In the data rows, the value 128 means zero.
Some points, one per row:
138|149|138|157|163|128|149|108|140|139|121|160|112|118|100|125|139| 97|141|123|127|132|131|164|146|102|177|155|135|137
127|150|225|208|184|127|189|107|193|154|121|167|  0|100| 39|128|155| 74| 98|110|113|198|172|164|118|113|255|177|135|138
196|183|108| 70|178|144|144|116| 53|178|117|135|255|118|122|150|141|102|145|141|181| 39|111|142|196| 91| 70|149|153| 99
140|187|171|112|164|151|167|134|118|151|146|117|120|116| 99|136|142|111|109|150|144|130|132|139|149|125|162|155|147|107
177|193|193|111|159|172|204|115| 89|164|115|159|174|112| 50|141|169| 77|142|158|138| 74|126|169|152|100|180|162|168| 97
104|146|195|176|153|134|163|121|166| 85|159| 93|  0|108| 90|103|129|128| 96|143|108|205|178|128|103|163|221|153|126|143
101|116|  0| 62| 93|111| 50|128|105|105|123|111|220|171|220|121| 95|184|176|116|162| 76|105|111|121|130| 24|105| 96|129
202|208|255|155|165|175|251|121|102|167|126|115| 82| 71|  8|128|183| 82|101|145|158|159|168|182|147| 59|252|182|202| 77
 46| 46|140|193| 85| 83| 98|141|233| 71|163|125|  0|125|124|121| 91|147| 94| 85| 68|196|188|109| 70|159|207| 89| 66|163
 33| 68|115|141|105|119| 77|117|179| 97|142|121|  4|144|110|114| 92|137|103|135|121|167|140| 92| 82|138|148|126| 75|155
176|142| 59| 82|152|158|143|125| 49|142|105|150|255|160|183|118|131|171|168|156|156| 74| 68|130|177|103| 40|139|150|121
 97|155|216|173|165|133|171|125|177|146|148|123|  0|112| 63|132|139| 95| 76|136|122|204|170|128|112|143|220|166|122|128
170|146| 70| 73|153|138|134|132| 76|146|124|153|255|131|159|125| 95|156|152|145|126| 42| 86|132|158|102| 79|140|125|123
255|247|233| 67|174|208|232|124|  2|203| 81|152|255| 98| 57|136|193| 66|174|184|173| 24| 61|198|183| 70|129|163|238| 55
 93|132|219|167|151|119|177|133|208|113|162|122|  0|114| 64|134|117| 97| 85|113| 84|178|187|121| 80|150|244|141|124|132
114|123| 71| 93|121|141| 96|137|129|137|150|127|148|140|169|144|115|134|131|139|149| 88|130|115|155|131| 75|124| 85|121
118|138|139|124|160|125|158|125|123|116|140|102|111| 88| 96|125|120|149|139|132|120|152|143|117| 94|160|150|138|128|121
 19| 31| 81|149| 92| 86| 61|126|201| 77|116|127|  0|179|149|145| 98| 91|109| 90|119|166|179| 76| 71|174|116| 82| 56|181
 23|  5| 32|143| 92| 59| 33|151|215| 89|166|136| 60|165|168|117| 70|163| 97|104|117|189|131| 51|115|188| 68| 75| 68|167
101| 95| 75|108|153|151| 78|140|140|148|137|143|165|186|204|118|102|123|132|146|172|137|125| 96|168|129| 89|154|137|117
172|176|255|174|176|126|193|116|142|147|140|109| 29| 82| 18|143|175| 45|102|108|132|168|170|161|115| 96|238|166|182|100
124| 99| 61|127|105|133| 86|125|125|113|124|139|171|152|183|112|102|152|141|135|142|102|118|127|158|104| 94|128|114|136
108|113| 46|109|140| 94| 88|136|127|125|147|149|192|154|150|122|113|149|133|115|120|114|116| 96|154|136| 70|114|121|134
 99|152|194|165|165|123|148|142|200|152|119|128|  8|145| 84|142|139| 84|112|115|119|158|141|154|141|128|208|163| 93|132
197|239|255|122|170|175|255|121|113|153|158|121|129| 80| 21|135|208| 81|106|141|133|125|140|182|138| 94|223|168|197| 78
 64| 91|  8|121| 79| 94| 26|143|128| 89|142| 94| 98|168|211|130| 92|182|123|122|125|146|116| 83|133|151| 34| 98| 67|152
177|143|168|133|141|149|180|131| 88|132|121|142|159|111| 99|123|156|120|139|141|127|130|125|136|141|128|134|138|179|116
 77| 51|  9| 96|108| 70| 25|127|149|109|117| 99|156|181|239|112| 71|187|127| 91|124|126|103| 74|100|136| 30|103| 47|167
 61| 78|182|211| 98|104|131|147|205|107|145|130|  0|117| 63|114|128|131| 92|121| 82|217|184|123| 76|164|216|139| 89|141
 73| 68| 66|134| 92|105| 88|126|166| 95|140|135| 82|145|167|127|111|134|122| 96|136|145|144|103|108|161| 74| 86| 86|172
240|190| 88| 37|139|153|151|144| 12|151|140|145|255|157|155| 95|141|151|189|157|156|  3| 39|151|230| 46| 74|111|231| 74
150|135| 88|106| 97|118| 85|148| 96|120|105|104|190|134|174|125|133|156|173|132|123| 97| 87|129|149|128| 81|102|120|121
 78| 57| 28|117|141| 83| 54|114|149|127|140|141|123|163|182|141| 86|141|122| 99|144|116|154| 84|133|155| 42|118| 55|175
136|142|145|116|143|128|141|137|109|100|165|119|145|135| 95| 99|112|132|125|155|111| 89|139|103|145|141|159|126|140|116
 98| 83|138|198|144| 92|111|112|204|141|133|134|  0| 91|106|143|108|139|107| 94|124|231|160|141| 90|155|166|148| 94|157
135| 89| 72|114| 90|126| 67|123|116|138|104|127|205|144|193|114|101|154|144|130|136| 98| 95|128|129|118| 84|124|119|125
149|157|211|149|133|159|157|126|166|152|125|138|109| 99|114|136|149| 99|128|118|125|142|134|180|107|118|199|129|172|103
104| 83|114|141| 84|103| 96|142|160| 83|143|123| 98|124|146|124|102|159|140|109| 84|114|133|126|107|133|147| 81|107|145
157|115| 70| 56|137|145|132|129| 85|129|126|131|255|144|168|150| 81|137|154|133|136| 44| 88|123|139| 83| 95|108|160|121
179|189|180|118|159|164|203|130| 89|157|122|152|198|126|101|131|154|122|126|156|108|106|103|157|150|105|157|155|168|124
122| 62|  0|107| 93|112| 54|140|106|115|137|148|211|181|239|116|100|160|152|117|146| 79| 97|111|184|106| 15| 92| 91|159
 58| 88|140|191| 81|115|113|119|186|120|108|134|  4|127|124|122|139|151|102|111|102|218|160|125| 78|172|155|126| 85|157
147| 67| 65|101|113|102|114|109| 96| 89|127|107|140|155|197|126| 93|160|136|102|135|131|102|117|114|109| 42|107|106|181
103|119|129|128| 94|129|108|143|158|105|143|108| 91|153|149|127|114|131|110|136|121|136|145|109|113|130|133|115|114|129
 61| 30|  0|137| 98| 78| 21|127|168|102|127|132|113|128|233|126| 59|198|154| 91|139|154|108|109|112|160| 21| 91| 58|178
 85| 31| 75|195|113| 80| 99|123|168| 91|127|151| 43|139|146|114|101|146|128| 98|108|198|144| 93|114|159|108|111| 92|179
109| 57| 78|111|109|103|108|148|143|130|121|139|135|163|142|130|117|139|127|109|102| 94|122| 99|140|133| 71|114| 58|144
24 more points follow, each with its number after it:
147|127|159|160|166| 92|104|121|143|134|154|100| 81|125|124| 92|109|116| 99|117|146|157|115|122|101|148|121|156|130|132 0
 18| 22| 64|166|100| 91| 74|132|249|117|138|135|  0|142|176|141| 78|169| 79| 92|109|213|170| 89| 58|197|105|118| 28|182 1
180|120| 65| 84|119|132|115|131| 73|156|120|149|255|117|173|132|129|136|162|119|150| 55| 77|146|177|117| 33|103|134|123 2
 70| 58| 52|106| 90|112| 66|165|148| 87|109|107|120|160|195|111| 99|172|181|116|123|115|115|113|142|180| 67| 90| 83|138 3
144|135| 73|107| 97|134|118|131| 87|122|137|154|213|138|148|133|142|135|141|127|110| 57|101|127|140|118| 69| 98|110|135 4
113| 84|108|126|140|121|126|139|166|132|156|133|113|108|154|152|105|120|124|118|136|150|150|118|139|141|105|107|129|132 5
124| 85|170|158|143|116|148|128|181|108|122|140| 67|123|127|126|144|115|109| 91|114|165|160|124| 68|194|125|140|121|161 6
226|199|123| 57|133|190|132|138| 49|157|107|129|255|121|178|126|153|122|190|150|160| 11| 57|190|178| 76| 86| 99|211| 72 7
163| 96|  0| 20| 86|118| 73|123| 22| 75|137| 85|255|153|240|126| 93|177|199|119|169| 39| 55|122|155|111|  0| 56|135|149 8
 46| 55| 18|148| 83| 99| 53|142|178| 79|171|108| 74|127|193|116| 78|208|126|120|109|147|147|106|124|155| 85| 95| 56|153 9
173|184| 93| 23|119|168|113|120|  9|140|118|118|255|142|130|119|141|139|184|186|170|  0| 62|152|178| 59| 56|123|173| 82 10
  8| 22| 29|186| 89|111| 78|100|189| 78|118|171| 48|129|175|109| 83|185|107|125|120|228|185| 52| 48|228| 91| 91| 75|210 11
130|132|195|199|139|104|147|124|152|102|108|146| 85|125| 82|101|141|130|103|123| 73|176|142|113| 93|133|218|143|151|150 12
122|111| 79| 76|114|128|113|142|105|112| 99|116|190|159|157|113|136|135|190|128|137| 73| 92|137|160|135| 61|114|101|118 13
205|145|183|134|124|150|162|122| 61|174| 89|146|187|108| 83|141|177| 91|142|145|144|100|110|149|179| 83|129|147|169|100 14
175|208|253|156|183|147|221|116|115|152|128|129| 96| 93| 29|126|173| 83|121|143|104|143|142|166|117|116|238|181|175|103 15
 93|140|130|154|120|109|102|138|135|123|142|109| 35|131|114|135|132|128| 98|131|121|178|144|109|134|134|133|134|102|129 16
237|243|176| 76|167|210|208|140| 34|149|121|124|255| 88|121|131|187|124|192|169|175| 46|114|191|201| 84|122|176|217| 78 17
158|132|160|104|115|138|154|148|134|150|147|117| 98|135|105|130|108|115|111|122|128|113|122|161|138| 97|150|130|134|110 18
142|129|109| 79|114|160|109|135| 93|133|102|121|233|154|165|124|113|116|151|158|152| 64| 97|121|133|121| 88|131|145|105 19
175|141| 63| 80| 97|149|106|130| 47|127|105|133|255|124|172|130|136|157|177|138|136| 37| 85|144|163|104| 51|105|152|113 20
101|129|125|139|110|148|133|130|119|103|114|127|109|145|105|116|141|130|141|162|130|135|132|117|139|135|134|131|123|124 21
 10| 25| 49|169|130| 70| 69|112|215| 96|144|117|  0|142|160|156| 66|145|108| 91|118|255|194| 53| 66|188|138|114| 79|191 22
134|149|142|111|141|139|112|121|117|137|106|112|126|148|155|135|129|109| 89|121|152|101|136|135|124|104|120|136| 97|146 23
Which of these numbered points is nearest to each point below, ignoring the 2 directions in which the first points spread most? Its number follows each.
218|234|157| 84|135|183|172|152| 27|145|140|104|251| 87|119|125|165|148|174|173|163| 56|138|167|227| 54|152|144|188| 53 > 9
233|255|252|107|196|177|253|114| 49|169|119|134|212| 79| 22|130|199| 78|148|168|129| 84|107|195|158| 79|224|185|220| 70 > 15
 51| 38| 41|176| 87| 66| 37|136|177| 61|111|147| 96|170|195| 95| 78|186|112|101| 65|168|133| 59| 59|168|105| 92| 76|192 > 12
 84| 81| 90|157|121|123|102|137|191| 83|138|122| 59|137|191|122|100|164|136|105|140|162|187|113|109|168|118|134| 82|162 > 17
118| 95| 44| 70| 88|139| 79|169| 88|111|100|102|226|160|200|111|110|171|209|133|136| 59| 68|132|174|146| 37| 86|115|110 > 3
 76| 90| 20|105|131|108| 93|110|122|108|129|114|127|132|187|158| 86|149|152|128|145|167|136| 86|121|142| 81|114|128|162 > 22
121|134|114|111|129|134| 93|123|129|128|114|108|123|161|178|132|103|114| 88|118|151| 99|140|127|120|119|109|145| 82|160 > 23
148|123|102|119|114|150|101|134|138|135|115|134|192|122|188|126|127|137|156|116|138| 98| 83|162|134|111|109|103|152|116 > 7
 81| 69|114|168|112| 90| 93|104|164|115|119|124| 21|125|116|137|131| 99|131| 99|141|190|168|104| 98|165|136|103|101|150 > 14
 77| 63|116|159|105|114|111|149|198|119|160|135| 37|112|161|143|114|148| 93|101|122|190|165|107|124|170|107| 96| 93|148 > 5
109|161|191|191|164|176|192| 93|179|142|174|180| 60| 83| 89|134|150| 99| 88|144|140|191|187|159|134|136|217|151|156|139 > 5
114|144| 89|104|139|129| 97|140|136|134|111|117|151|162|166|127|125|115|151|122|133| 75| 92|143|168|121| 96|134|101|124 > 13
171|159|178| 96|163|162|171|124| 93|175|126|123|169| 82| 88|147|158| 92|151|148|169|110|130|150|165|125|135|151|166|100 > 5
212|233|247|116|178|174|236|121| 77|168|122|139|154| 85| 35|139|202| 57|128|139|149|102|131|183|166| 88|196|161|191| 78 > 2
 68| 58| 58|157| 84| 95| 76|137|173| 99|118|149| 77|155|161|130|103|151|102| 97| 83|128|143| 96| 87|163| 94| 87| 48|187 > 4
 64| 98| 81|138|120| 95| 87|124|162|106|132|103| 71|121|156|123|101|176|117|108| 93|169|144|104| 76|174|128|119| 71|164 > 15
128|111| 66|111| 97|107| 87|115| 92|126| 91|115|170|125|184|124|134|148|155|117|143|136| 97|117|113|139| 55| 90|126|130 > 20
 90| 49| 43|103| 80|100| 67|157|155|111|151|119| 92|171|193|139| 58|158|123| 95|123|116|121|116|118|129| 71| 91| 78|149 > 18
152|167|255|212|166|121|191|120|151|130| 99|148| 57|101| 29|111|162|100|100|144| 64|196|161|136| 89|120|255|169|175|128 > 12
209|172| 53| 52|103|149| 92|127| 24|136| 96|121|255|124|196|127|146|168|193|136|144|  9| 47|152|172| 76| 17|103|162|107 > 20
231|143|  6|  0| 96|141|109|127|  0| 98|133| 88|255|145|225|133|122|161|231|132|192|  7| 41|148|184| 78|  0| 70|186|121 > 8
188|161|134|103|162|156|173|132| 89|148|149|134|208|125|132|114|136|137|171|138|157|124|117|142|165|103|138|153|196| 81 > 5
 47| 95| 31| 97| 71|104| 30|147|156|130|136|131|130|170|174|126|105|167|116|123|128|138| 97| 93|128|150| 54| 84| 81|121 > 16
140|138| 27| 69|153|111|107|118| 63|130|115|115|229|137|179|161|106|140|176|138|165|114|116| 98|159|115| 61|111|167|129 > 22
128|124|169|150|121|127|122|129|183|138|121|133| 95|111|144|127|129|114|122|108|119|151|134|159| 94|130|173|118|146|116 > 7
141| 83|  0| 40|105|120| 38|141| 64|102|132|121|255|170|255|121| 68|207|192|138|160| 26| 54|100|190|107|  0| 85|119|137 > 9
 75| 83|124|158|107|128|128|138|192|100|146|138| 36|119|135|119|120|143|123|120|122|200|161|129|101|184|142|108|115|150 > 17
167|132|103|102|132|119|135|137| 97|130|142|145|245|157|148|101|111|150|148|127|136|118| 84|128|180| 85|124|113|201|107 > 12
  5|  0|  0|157| 66| 83| 33|144|223| 63|146|138| 25|156|233|105| 61|192|126|100|122|198|154| 81| 74|213| 55| 63| 48|186 > 17
145|148|228|165|136|157|155|127|184|158|125|139| 74| 90| 99|135|147| 95|119|113|127|172|145|173|105|112|218|145|168|111 > 7
190|193|255|186|205|125|193|118|142|169|155|108| 37| 77| 28|105|156| 71| 81|131|133|182|140|164|104|128|229|202|183| 94 > 0
178|155|181|131|175|159|205|143|119|157|150|138|150|115| 87|110|155|119|150|136|142|149|138|166|148|110|198|184|202| 79 > 5
144|184|163|111|143|164|153| 99|104|144|147|123|168| 80| 93|132|159|119|123|165|160|114|147|149|132|105|153|144|155|104 > 9
